In the rows, zero is written as 128.
Rows swapped in pairs by one turn or mirror: which row each one swaps with:
The rows were stretched afterwards, more along some directions than others.
Geze: [103 111 135 134 138 137  99 116 107 132  91 109 125 179 143 130 158 141
 157 120 145 100 146]
ruvep: [145  99 118 148 120 161 146 134 180 133 147 143 112 169 148 152  98 154
 111 121 130 135 159]
gadim: [153 114 171 154 153 121 127 146 160 135 151 123 113  94 110 125  87  90
 167 137 116 169 117]
ziz: [125 118 124 128 148  93 110 109 113  90 127 120 123 149 112 138 133 144
 150 114 144 129  97]
pezug: [154 102 175 163 142 114 147 147 168 129 154 133 109  87 101 125  99 105
 158 130 118 170 132]
Tegun: [ 97 163 108 105 134 108 102 138 108 129 127 114 130 131 136 100 163 118
 136 139  99 150 109]
senik: [110 103 149 116 148 108 122  94  98  97 120 126 144 147 112 130 133 138
 174 114 153 131 111]
memu: [148  93 175 157 140 120 136 145 166 134 153 138  94  93 115 109  89 118
 176 137 113 157 128]
Bifeb: [162 147 130 100 129 141 154 118 122 139 150 150 130 102 127 135 150 133
  91 170 114 142 137]
Rebi: [123 102 131 116 144 102 123  99  94  90 124 137 128 152 105 125 140 148
 163 135 121 141 104]
zabol: [108 148 120 132 126 120  98 143 120 133 119 115 127 110 129 115 150 120
 139 127 103 141 123]
Kelin: [161 113 113 154 114 161 145 120 158 127 132 133 112 162 135 159 111 150
  89 132 126 139 156]
medez: [149 102 116 147 111 165 152 130 181 145 146 148 124 161 133 146  97 155
 118 130 133 149 164]
rinat: [ 96 167 119 113 128 108  96 135 110 131 119 108 132 114 128 109 156 117
 139 141 104 139  95]
lunu: [114 128 142 137 122 127 122 118 121 141 102 103 130 173 142 138 141 131
 142 127 131  93 134]
Vor: [ 91  83 140 114 140 113 115  94  95  96 125 128 126 158 116 114 134 150
 168 122 159 131 111]
nites: [155 124 180 165 136 107 141 127 146 127 129 115 122  87  98 139  94 108
 140 136 103 166 113]
Kepop: [149 148 112  95 131 149 143 138 148 133 120 153 136  90 121 137 154 108
  94 147  97 145 147]
kivo: [147 133 178 151 139 111 145 147 168 133 142 114 124  75  96 135  98  93
 146 132  95 149 115]
zugag: [147 148 130 101 114 161 152 143 149 132 117 136 136  94 118 147 131 112
  72 158  79 138 137]
vuvu: [155 116 163 155 132 109 141 144 143 116 152 128  98  93 108 126 100 108
 159 120 115 162 124]
pagar: [116 181 112 108 121 105 112 138 108 123 125 108 126 107 132 127 167 112
 120 130 100 126 110]
gosi: [162  99 183 164 137 126 155 143 164 131 143 130 104  81 113 126  91 104
 169 133 119 158 127]
fupi: [126  93 121 122 141 111 132 101  90  86 132 142 125 140 118 121 142 146
 159 115 151 130 129]
Vemoz: [156 142 118  85 115 150 164 131 128 118 131 150 121  89 124 133 165 127
  79 157  97 131 155]
Geve: [163 143 123 100 114 160 155 128 133 118 115 149 128  79 122 136 140 119
  86 155 107 147 127]
Zogo: [120 120 124 129 140 105 124 103  96  92 129 122 117 158 112 145 135 143
 144 118 136 116 118]
zopi: [150 114  95 140 130 154 136 129 146 137 150 150 125 180 139 146 120 159
  88 125 129 125 171]
puz: [152 149 121  80 106 163 156 139 137 115 122 140 116  91 120 130 152 113
  98 163  99 156 127]
zapos: [106 162 112 105 118 126 105 134 108 122 119 116 128 102 134 123 161 122
 120 133  97 131 116]
Nifi: [107 129 140 140 120 130 118 124 136 138  99 100 111 177 138 139 138 133
 139 132 130 109 133]
pusep: [109 177 113 109 124 106 107 142 105 129 127 111 126 113 135 115 163 107
 134 136 103 133  95]
Nuves: [138  92 117 126 119 153 135 136 167 115 145 142 120 177 146 149  95 137
 103 116 122 132 152]
ral: [111 108 135 138 135 144 107 122 128 141 111 112 121 185 151 135 144 143
 146 111 149  95 159]
Fav: [152 121 171 162 143 100 140 146 167 146 130 129 103  90 100 148 105 105
 155 131 123 139 128]
bef: [107 136 141 135 128 126 114 120 127 137 102  96 129 175 144 149 142 128
 143 116 139  96 131]
Rulen: [141  99 122 139 128 161 138 123 156 143 152 137 134 174 156 135 100 157
 121 123 155 117 152]
Pefi: [ 98 117 145 142 126 128 109 125 129 143  99 102 120 177 138 130 134 130
 149 125 136 102 139]
piv: [161 103 102 146 104 163 164 128 149 129 150 162 110 150 146 147 115 162
 104 132 132 124 171]
Funa: [101 122 153 135 121 135 124 117 124 142  92  95 123 175 139 133 135 131
 139 142 122 115 137]
sopet: [161 142 138  95 113 148 162 134 156 121 137 136 113  88 123 144 138 112
  81 162 109 149 125]
fum: [156 128 132  96 113 165 167 147 149 123 132 148 130  88 132 124 144 112
  99 147 107 134 144]
Sakeb: [ 99 172 117 108 124 108 109 138 127 134 118 113 135 109 124 114 160 114
 129 141  97 141 106]
getad: [156 101 105 137 125 146 145 124 178 133 155 163 116 165 144 155 104 159
 108 128 138 131 164]
rul: [143 147 117  87 103 152 154 143 120 121 131 140 115  84 134 131 142 111
  86 155 103 127 135]
pufo: [111 106 120 120 165  95 103 107  92  97 122 138 132 168 117 128 144 131
 163 101 151 133 124]
Buzi: [153 100 179 164 145 110 145 148 163 141 150 131 103 109  99 122  99 106
 169 136 109 168 124]
muka: [121 103 136 127 141 117 119  89  93  95 126 118 140 148 109 135 121 138
 146 134 143 138 114]
Tuk: [130  90 137 129 142 114 131  99 109  85 124 141 123 146 113 136 129 149
 159 127 136 132 128]
mos: [155  93 105 154 121 158 147 133 169 140 141 163 123 155 136 143 102 147
 103 109 147 136 178]

Swapped with Funa: Tegun
Swapped with vuvu: senik
Swapped with Nuves: Bifeb
Swapped with fupi: gosi
Swapped with rul: Rulen
Swapped with bef: pagar

